One turn moves each row of this set onto another row. After a few examples, where does it send each row asked below?
q600: [  5  -1 -12  17   4  13   2   8  13   0   9  -8  -7  -4   5  -1  -7 -10
   3 -19   3   6  25 -19   6   0  -7   0   9  -4   2 -18  10  17  10  11
  -1 -11  12  -6 -17   1  -7   1 -20]
q127: [-15  22 -11  10  -8  16  13  -9   1 -15   7  -6  -2  -7 -13 -17  -7   0
  -7  -8 -16  15   4 -16  -7   3  -1  11  11  -7   0 -25 -21   3 -16   1
   6  16  -6 -14  -3   5 -13   1 -13]
q299: [ -5   7   9  -7   3 -23  -4   2   6 -13 -12  10  17   6   3   8   2   3
  12  31  -5  -3 -13   9  -5   6  -5  -1   9   0 -25  13   7  -8   2 -10
  -2   2 -24  -9  18   5  -1  13   4]
q87: [  6  16  -8  11   7  14   6 -10 -20  -9   1 -11 -22  -7  -5  -7 -16  12
  12 -14 -10  27  13   6   3  10   9 -10  -3  15  10  -3 -13  14  -7   6
   5   2  -1  -3  -3 -18  -5  -5  10]
q783: [ 11  -8 -16   1  -2  21  -2  11   7  -8   3  -9  -1  -3  -9  -7   0  -6
   0 -26  -4  14  25  -9   8   0   0  12   8 -14  -1 -16   7  18   9  11
 -11  -1  16   3 -16  10 -12  13  -6]
q108: [ -4  -7   8  25  -4  10   5 -17  -7   3   5 -10 -21 -10  -9  -4 -11   1
  11 -27  24   0  20   2  11   5   5   2  -8  11  17   0  -2  12 -21  -1
  -3   5  11  -6   3   0  16   4  -1]
q654: [ 11  -2   8 -16   2 -24 -18   6   6  -3  -9  -4  19  12   2   2   7  -1
   4  25   2  -4  -5  -5   0  -2  -7 -11  -1   2 -12  17   6 -16   5  -5
   3  -4 -16   2  12   3   2   0  22]
q867: [ -9   6   9 -15   1 -16   2   3   2  -4 -14  16  18   7   4   2   3   2
   8  31   4 -14 -15  14  -7   5  -2 -13  -3  -3 -16  16  12   0   5 -16
  -7  10 -13 -10  14  -2   2  14   1]
q35: [ -5  -5   5 -12   7 -19  -9  10  16  -3 -12   8  22  10   5   6   5  -8
  10  19  10 -12  -2  18   3   3 -11  -2  -3  -7 -11   6  24   6   7 -11
  -8   6  -7  -4  17   2   8  24   6]
q659: [  4  16  -6   3  -7  15  11  -7 -14  -6   8 -17 -13  -1 -11 -23   3   2
  -1 -16 -11  25  10  -8   5   9   5  -7 -14  10  16 -19 -17   1  -9   5
  12  16   8  -6   5  -7  -4  -4  13]
q834: [-15  10  -3  13  -9  17  28 -10 -11   0  11   2   8 -17 -13 -27  -2  -1
  -4  -8   5  -3  -3 -16   0   3   8   2  -2   3   6   0 -20 -14 -15  -7
   0  19  17 -14 -12  -5  -3   2 -21]
q528: [ 12  -2   4  -5  -1   9  19  -3  -7  10  18 -12   5  -6 -17 -26   7  -3
   0 -13   5  14   7 -34   3  -7  10  -7  -6   0  11 -13 -20  -8   2   8
   7   0  16  -7  -6   7 -15  -3  -7]
q394: [ 13  -4  16 -17   8 -26  -5   5   3   2  -7   3  17   8   0   4   4   0
  18  28   3   2 -11   5   2   3   0  -8  -3   4 -16  10  12  -8  13  -3
   0  -7 -12  -4  20   3   2  12  15]
q497: [ -6   0   3 -18  -1 -14 -21   9  23  -3  -9   3  20  14   8   5   2 -12
  -3  19   9 -13  -1  13   1  -1 -16  -5  -6  -6  -9   7  18  -4   7  -6
  -4   6 -13  -2   6  -1  16  10  11]
q178: [ 18  -8   4 -12  -3  20  16  -3 -10   4  10  -1   0 -11 -17 -14  -4   4
   6  -9   3  14   4 -26  -8  -7  18  -1   5  -6  -4   2 -13   0  12  12
 -10  -8   9  -6 -20  12 -21   1  -8]
q506: [ -8  12 -11  14 -17  24   0  -7   0 -25  -3  -2 -17  -7  -8   0 -11   4
  -5 -16 -12  13  13  -3  -7   6   2  16  15  -9 -15 -11 -12  13 -12   3
  -8  13  -8  -9  -8  15  -9   4 -11]
q784: [-10   4   1 -19   6 -16  -9   2   6  -7 -12  10  28   8   3  -4   1   0
  -1  26   5 -14 -10  11  -7   0  -8  -5   3  -7 -11  24   2 -12  -3 -15
  -8  11 -17  -2   4  -7   4   8   8]
q370: [-15  19  -6  11   1  20   4 -13   6 -14   3   1 -14  -5  -2   0 -22   2
   4 -12  -6  14   9  -5 -14   0   1   8  15  -7  -3 -17 -12  23  -8   7
  -1   4 -16 -16  -9   3  -9  -1 -18]
q155: [  6   4   7 -23   7 -20  -9   6   1  -1 -12   6   8  15   2   3   9   2
   8  24   2  -3  -4  17   1   7  -2 -18 -10   0 -12   9  12   4  13  -9
   0   7 -12  -1  21  -2   3  11  18]
q981: [ 16  -1   2  -5  11   7  13  -8 -11  19  10  -4  -6  -4 -11 -12 -10   5
   3 -12  11   2  15 -27  -2  -7  17 -15   7  -3   5   2 -14   5   6   4
  -2 -15   9  -5 -14   2 -18  -4 -17]
q20: [  6  -8   1  12 -21  15  -2 -12 -16   7   6  -7 -16 -12 -18  -5 -13   1
   5 -26  13   0  10  -2  18   9  17  10 -11  10   7  -1   2   1 -11  -5
  -9   3  22  -1  -4   3  17  10   5]
q43: [ -4   3 -12   8  -4  15   7   6  17  -1  16 -12   8  -4  -7 -17   3 -15
  -7 -22   0   8  20 -18  11  -1  -8  13   0 -10   9 -29  -3   5   0   6
   2   5  17  -8 -10   5  -5   9 -15]
q610: [-11   4   1  20   3  16  23 -14 -10   3  10   6  -3 -17  -1 -12 -10   3
   2 -12  17  -8   8  -3   1   7  10  -3   3   8  -4  19 -14  -9  -7   1
  -9   4  12 -14 -20 -10  -1   0 -31]
q647: [  0  -3  12  -2  -1 -25 -12   3  11  -1  -8   4  15   9   2  12  -1  -6
  14  20   7  -9  -7  12  11   9  -7   6  -1   3 -18   6  20  -7   3 -11
  -4   0 -12  -5  20   4  17  19   8]
q540: [-10   2   3  17 -14  13   7 -11  -1   2  15 -12  -5 -11 -15 -16  -5  -7
   1 -24  13   4   9  -5  17   7   2  15 -13   9  16 -16  -9  -6 -22  -2
   4  16  17  -7   3  -1  18  10  -2]
q700: [  2  -1   7 -20   2 -18 -14   7   3  -7 -14  -2  18  14   3  -2   5   1
   7  26   2  -1  -9   6  -5  -4  -8 -18 -12   2   0  15  12  -1   4  -9
   0   7 -14   3  12  -6   3   2  28]
q643: [  6  15  -6  -2 -15  25   2 -10 -24  -9   0  -6 -27  -5 -12  -9  -6  13
   0 -13 -12  19   8   8   2  16  16  -7 -10   9  -2   1 -17   6   0   8
  -2  14   3  -3  -6  -3  -1  -3  11]
q29: [ -9  -7   0  13 -19  24  21  -5 -11  -4   4   9   0 -23  -9 -13  -8   3
   1 -10  11  -9  -2 -12  -3   2  13   5  -2   0  -4  13   0  -4  -3  -4
 -17  10  20 -10 -25   4   1   6 -24]
q891: [ -5  -8  12  -7  -2 -19 -19   2  19  -6  -5  -1  23   7   4   5   0  -7
  10  19  13  -6  -6  10   4   0 -14   9  -4   5  -9  15  14 -15  -1  -3
  -4   2 -15   0  11   3  17  11  16]
q15: [-10  11   3 -12  -2 -19 -17   1   7 -11  -9   7  23   6   1   5  -9  -1
   6  28  -6  -6 -18   4  -7   1  -9   1   5  -2 -17  13   5 -15  -3 -12
  -3   1 -24  -4   5  -3   8   6  11]

q784 moves to q654
q610 moves to q981
q647 moves to q867
Now find these:
q20 moves to q29
q659 moves to q540

